128 stands for zero in the data rows.
Here are some points, one per row:
[136 179 104 145 150 131 178 128 119 153 116 179 157 140 124  98 178  62
 122 164  89 153 131 148 121 116 111 150 115 199 143 137]
[ 88 147 161 183 181  60 134 151  97 114 112 125 174 108 125 151 155 120
  93 122 142 171 155 122 148  96 105 155 132 131 111 191]
[136 182 127  96 121  95 123  92 149 129 168 120 162 165 155  99 126 153
 148 105 127 129 111 110 137 128 169  84  93 150  83 219]
[114 135 103 143  78 151 136 147 132 133 117 143  99 182  95  93 110 180
 152 111 115 230 133 202 165  79 133 120 125 147 185 137]
[137 101 182 167  86 159 129 126 154 166 160 160 118 114 153 167 176 157
 150 188 159 100 131  75  86 102 125 142 130 150 136 106]
[119 158 108 184 117 153 118 187 107 136 110  53 137 102 102 157 167 116
 106 133 147 120 121 114 105 156  97 139 150 153 127 116]
[ 92 160 174 136 153 137 150 139 159 166 196  79 101  69 131  80  87 124
 157 155  89 144 118 162  82  85 165 105  92 162 138 163]
[153 120 102  98 146 183  88 115  50 152 138  89 125 162  99 203 155 132
 171 148 141 174 124 104 150  95  98 121 111 166  87  92]
[126  96 151 139 135 129 139 124 127 155  92  69 154 176 103  94 198 140
 169 160 166 113 113 101 123 153 163 170  91 164 124 128]
[ 96  68 142 123 159 110  70 125 135 115 177 137 123 161 108  86  81 139
 118 159 108 109 129 128 130 167 135 156 103 187 208  92]
[145 124 135 169 123  95 113 177 135 153 133 169  47 121 101 119 126 102
 162 119 116  72 121  71 167 144 141 118 109 186  99 166]
[113  59 138 121 157 131 156 137 115 142 130 126 107  75 149 143 104 140
 130 230  98 156 146 105 120 143 117 142 129 150 120 173]
[169 154 144 114 155 138 166 106 127 166  96 146 154 145  91 159  95 154
  52 135 172 153 130 190  95 178  79 103 111 151 130 153]
[148 122  43  98  87 130 101  81  68 113 133  97 160 130 187  97 153 144
  91 115  68 130 143 101  88 136 130 122  95 142 224 117]
[144 128  83 119 225 162  67 108  99 129 147 141 134 143 167 151 116 116
 155 133 204 132 103 106 100 101 128  89 138  90 114 193]
[100 115 111  90 111 170  70 182 104 155 134 141 122 110 117   8 127 135
  85 110 141 154 151  52 124 175 118 121 117 123 121 119]
[130 158 165  87 147 161 129 142 116 118  71 154 121 185 134  96 119 120
 109 178 123 109 206 154 104 173  95 114 146  83 126 108]
[ 70 159  42 128 122 104 115 181 178 156 179 154  93 158 124 171 133 164
  99 126 134 106 152 129 178 138 119 139 141 140 161 161]
[ 56 115 140  93  93 140 121  64  86 135  96 152  98  93  82 170 143 111
 142 141 155  65 153 140 195 146 171  88 123 107 126 109]
[134  80 146 112 192 158 150 124 111 107 154 150 148 100 123 112 115 170
 100  81  94 105 108 130 125 131 167 189 160 140 117 113]
[109 135 149 121 162 131 106 153 146  91 235 164 119 101 165 135  99  73
 155 152 124 125 189 143 144 126 103  96  96 123  76  56]
[186 170 208 104 181 166  83 172 131 147 152  99 116 115 113 145 116 163
  65 129  83 104 113 140 162 120 114  80 114 137 185 104]
[138 164 132 122 112  89 121 149 109 160 179 108 128  85 131 149 118 109
 105 100 180 103  84 140 118 124 142 165 124  72 108 111]
[116 114 116 168 146 173 196 135 126 164 118 127 133  78 159  99 133 131
 101 113 144 177  73 126 169 159 137 170 105 120 152  81]
[124 162 125 153 131  95 149  96 104 144 136 131 151 122  88 147  95 132
 133 111 160 146 205 125 107 179 195 122  83 138 111  62]
[109  93 156  42  89  90 156 124  91 106 157 120 106 112 154  84 172 208
 102  85 154 125 119 174 126  81 116  67 167 138 104 135]
[125 192  97 120 119 115 149  99 109  95 135 127 124 136 123 148 124  79
 149 100  98 122 126 136  96  60  70 178 177 163 159 104]
[131  70 107 124  63 115 126 134 111  97 101 141 122 125 162  99 120 144
 152 135 103 162 136 116 123 132 106 116 110  70  91 144]
[110 119 105  62 123 183 144 159 137 133 109 163 164 102  92 119 153 152
 161 105  90  76 148 150 157 132  90 127 126 142 126 163]
[ 79 127 168 157 105 154 157 111 123  88 134  97 167 156  43  89  89 142
 142 114 113  81  83 146 108 105  76 106 132  77  96 125]
[111  96  71 171 193  91 198  99 133 176 119 103  96 101 138 107  87 140
 138 124 125 104 157 107 112 128 119 139 166  92 114 131]
[130 157  86 141 111 150 133 142 156 133 157 118  75  99  83 179 118 120
  97 137 120 126 160 176  72 163 197 152 106 114 136 190]
[145 108 163 101 110 105 121 131  81 199  97 134 152  60 143 153 124  87
 151  94  90  84 126 183 177 136 129 153 182 106 133 154]
[119 151 117  88 116  95 109 152 149  53 104  82 229  99  96 140 116  75
 165 141 125  86 113 130 126 183  86 103  94 127 143 149]
[147  80 102 131 143  72 136 107  64 143  78  94  87 190 119 136 112 123
 103 140 117 122 127 165  88 153 122 161 133 172  73 115]
[136 167 101 145 129 128 120  85 145 116  80  81 138 109 169  74 114 121
 130 140 123 161 158 129 189  80 177  44 182 185  96 115]
[126 130 120 126 151  79 144  99 145 143 131  99 100 216 161  96 112  96
 145 144  90  38 100  82 136  91 127 154  94  94 158 165]
[126 174 100 125 178 156 126 133  86 141 133 131  67 146 128 137 157 111
 138  82 118 139 139 125  86  65 100 107 117  56 146  74]
[158 132 117 108 114 159 153  56 165 145 104 148 125  77  87 136 156  75
 122 133 130 123 101 108 121 128  99  96 138 187 121  93]
[166 133 122 156  85  56  42 128 154 158 132  87 125 109 136 100 123 120
 165 156 175 175 131 180 114 175  83 151 157  90 136 107]
[127 122 177  68 102 151 210 176  96 130 130  31 123 148 196 188 102 134
 132 143 139 169 141  82 144 151 153 108 149 134 121 123]
[138  80  99 129 145  96 129  78 156  68 120 118 121 117 126 173 143 129
  69 103 150 116  85 109 142 146 141 101 139 114 154 115]
[ 67  99  93 132 162 128  59 126 166  79  87 128 112  99 121 153 117 111
 148  93 101 160 130 128 151 114 142 138 192 160 117 126]
[133 159 142  75 129 100 168 177 163 107  72 137 128 128  98 156 107 147
 136 105  88 121 145 125  93 102 150 148 129 164 142 131]
[ 87 161 142 183 140 129 160 145 150  67 128  64  73 153 124  86 118 131
 107 154 137 128 153  93 223 133 118 156 128 101 104  83]
[ 96  58 119 121 130 128 133  98 215 181 140 118 179 142 134 150 147 109
 147 168 148 163 118 158 134  82 135 106 114 104 173 103]
[134 132 162 158 103 187  79 105 160 155 137 141 155 163 131 134 143  77
  52 121 116 139 172 100 148  91 162 153 164  75  95 150]
[156 150 132  57  72 150 129  71 155 125 162 120  81 172  97 123 143 107
 119 150 125 130 108 169 147 152  99 217 190 154  52 139]
[104 121 127 147 145 122 135 113 115  92 118 113 161 105  93 141 124 102
  71 205 132 119 115 103 126  92 104  96 105 144 115 154]
[175 118 130 151 136 157 134 126 104  82 145 146  72 156 108 110 147 133
 152 167 104 148  53 120  96 162 152  52 186 122 127 156]
[193 133 126 109  40 147 140 152  94  61 141 119 120  93 104 128  95 145
 141 157 155 117 113  85 126  52 161 163 113 103 169 123]
[100 101 105 142 103 169 149 134 118 116 100 178 102 125  77 144  84  84
  94 136 109 154  99 111  68 135 156 130 128  93 117 117]
[ 73 145 178 117 117  94 149 109  73 140 152 162 169 182 108 157  80 120
 194 106 114 182 169  76 110 161 143 133 178  96 177 130]
[143 159 113 109 136 175 138  56 138 176 129 138 108 117  97 106 123 163
 193  88 142 127 121  96 149 156  33 152  77 124 113 163]
[ 76 143 144 143 131 111 138 146 159  87 127 151 101 158 145 157 209 171
 126 121 145 133 120 141 124 178  98 118  99 120 135 105]
[156 124  82 121 112  84 126 181 109 161 126 130 157 130 120 178 143 168
 119 201  73 129  92 129 174 107 125 142  75  80 109  84]
[125 141 123 177  91 109 128 104  94 106 105 177 112 110 200  83 181 180
 109 158 135  91 151 180 125  77 101 125 158 122 137 165]
[137 108  64 101  87 149 188 154 143 122 174 140 137 117 173  96 103 130
 166 112 209 108 131 185 115 143 143  89 135 121 124 146]
[135 170 143 194 136 157  86  82  70  88 121 133 141  91 142  99  94 189
 147 113 142 118  78 176 131 159 174 154 129 129 169 118]
[174  77 164 185 106 116 106  93 163  97 149 131 123 145 127 136 134 144
 132  94 179  95 214 147  83 104 139 102  98 178 150 106]
[ 79 105 169 181 115 164 171 107 116 133 194 130 200 152 116 166 175 129
  80 101  95 134 105 128 111 142 105 135 145 125 106 154]
[ 88 154 155  91  89  88 117  84 169 190  97 135 116 137 138 132  75  90
  68 109 171 126  94  70 142 119 152 132 121 156 172 101]
[115 118 164 170  88  78 131 138  97 132 128 186  88 101 150 142 136  88
 153  70 114 163  92 106 134 161  89  75  95 158 134 128]
[158 127 133 100 168 132 135 144 164  66  86 200 129 120 155 151  93 130
 110 156 154 116 123 125 143 126 113 183 128 119 117  98]
[159 121 200 110 161  81  87 128 175 143 113 172 113 159 107 131 132 167
 145 108 134 156  92 116 127 110 137 102 116  98 140 113]
[141 167 115 140  74 137 115 163 119 113 112 177 173 143 175  96  98 149
 102 100 192 156 111 103 134  85 140 114  94 145  81 161]
[159 127 119 134 130  65 117 160  98 147 173 105 101 128  73 134 164 120
  91 112 120 103 129 113  90 121 146  94 155 133 103 112]
[ 97 137 122 109 145 128 119 142 142 156 141 147 159 158 212 123 135 133
 102 128 106  87 114 127  67 147 103 144 141 162  84  79]
[158  93 137 116 110 122  82 108  77  78 176 147 121 143 181 102 134  52
 117 115 110 186 116 189 173 133 157 146  68 132 106 177]
[168 148 101 182 111 164 158 149 144 144 125 153 138 190 186 177 108 115
 152 149 124  93  96 146 182 190 166  79 171 117 169 116]
[177  95 107 142 157 147 142 143 118 133  85 146 166 146 126 152  83 167
 154  86 132 111 166 128 137  94 148 172  90 162  66 124]
[204 154 152 120 137 118 153  91 191  66 126 108 106  74 162 151 138 144
 140 102  99 180 175  67 107 172  97 149 136  93 153 164]
[113 117 166 147 129 174 129 149 152 145  42  85  92 135 186 139 171  80
 159  74  89 104 132 168  97 119 165 120  49  89 121 101]
[ 70 163 123 103 129 141  73 157 147 129  88 123 111 110 154 134 191 154
 140 140 145 145 106  99  61 143 199 140 144 110 123 152]
[ 81 150 102  99 146 108  96  85 170 102 126 112 152 103 110 155 111 169
 142 134  67 139  85 168 132 120 129 158 107 123  70  96]
[150 149 138  95 187  78 170 147 113 155 116 180 156 113  83  67 182 102
 155 198 177 144 113 135 130 103 180 134 142  88 153  96]
[131  57 142 111 154 146 147 201 150 108 117  81 122 154 113 122 122  67
 116  67 194 122 101 163 129 106  87 154 145 136 171 154]
[156 128 120 136 136 152 101 165 142 122 144 121 198 122 102  92 139 121
 196 101 112  96 132 112 122 144 130 161 223 173 112  90]
[164  96 115 171  87 122  88 152 157 167  97 123 151 122 138 111  42 156
 123 133  79 134 124 123 100 111  79  69 163  95 112 138]
[ 91 138 163 142 146 154  89 109  90 136 114 113  95 109 143 164 102 152
 137 153 165  93 177 130 168 117 103 157 128 121 181 177]
[187  89 100 136 147 114 145 117 161 139 158 114 150 123  80 107 198 131
 105  89  92 129 208 112 192 148 163 109 108  75 149 128]
There is one direction along which these points spread out most. For each point below, how far along it does it lie, from 0 to 99? The average is 50, and the first point in the table lies past the average. One standard deviation of the points above along it is 16.
[ 79 105 169 181 115 164 171 107 116 133 194 130 200 152 116 166 175 129
  80 101  95 134 105 128 111 142 105 135 145 125 106 154] ~ 65
[168 148 101 182 111 164 158 149 144 144 125 153 138 190 186 177 108 115
 152 149 124  93  96 146 182 190 166  79 171 117 169 116] ~ 44
[114 135 103 143  78 151 136 147 132 133 117 143  99 182  95  93 110 180
 152 111 115 230 133 202 165  79 133 120 125 147 185 137] ~ 18
[159 121 200 110 161  81  87 128 175 143 113 172 113 159 107 131 132 167
 145 108 134 156  92 116 127 110 137 102 116  98 140 113] ~ 46
[153 120 102  98 146 183  88 115  50 152 138  89 125 162  99 203 155 132
 171 148 141 174 124 104 150  95  98 121 111 166  87  92] ~ 63
[158 132 117 108 114 159 153  56 165 145 104 148 125  77  87 136 156  75
 122 133 130 123 101 108 121 128  99  96 138 187 121  93] ~ 67
[158  93 137 116 110 122  82 108  77  78 176 147 121 143 181 102 134  52
 117 115 110 186 116 189 173 133 157 146  68 132 106 177] ~ 14
[150 149 138  95 187  78 170 147 113 155 116 180 156 113  83  67 182 102
 155 198 177 144 113 135 130 103 180 134 142  88 153  96] ~ 60
[ 79 127 168 157 105 154 157 111 123  88 134  97 167 156  43  89  89 142
 142 114 113  81  83 146 108 105  76 106 132  77  96 125] ~ 59
[ 96  58 119 121 130 128 133  98 215 181 140 118 179 142 134 150 147 109
 147 168 148 163 118 158 134  82 135 106 114 104 173 103] ~ 56
[136 167 101 145 129 128 120  85 145 116  80  81 138 109 169  74 114 121
 130 140 123 161 158 129 189  80 177  44 182 185  96 115] ~ 22
[136 179 104 145 150 131 178 128 119 153 116 179 157 140 124  98 178  62
 122 164  89 153 131 148 121 116 111 150 115 199 143 137] ~ 63
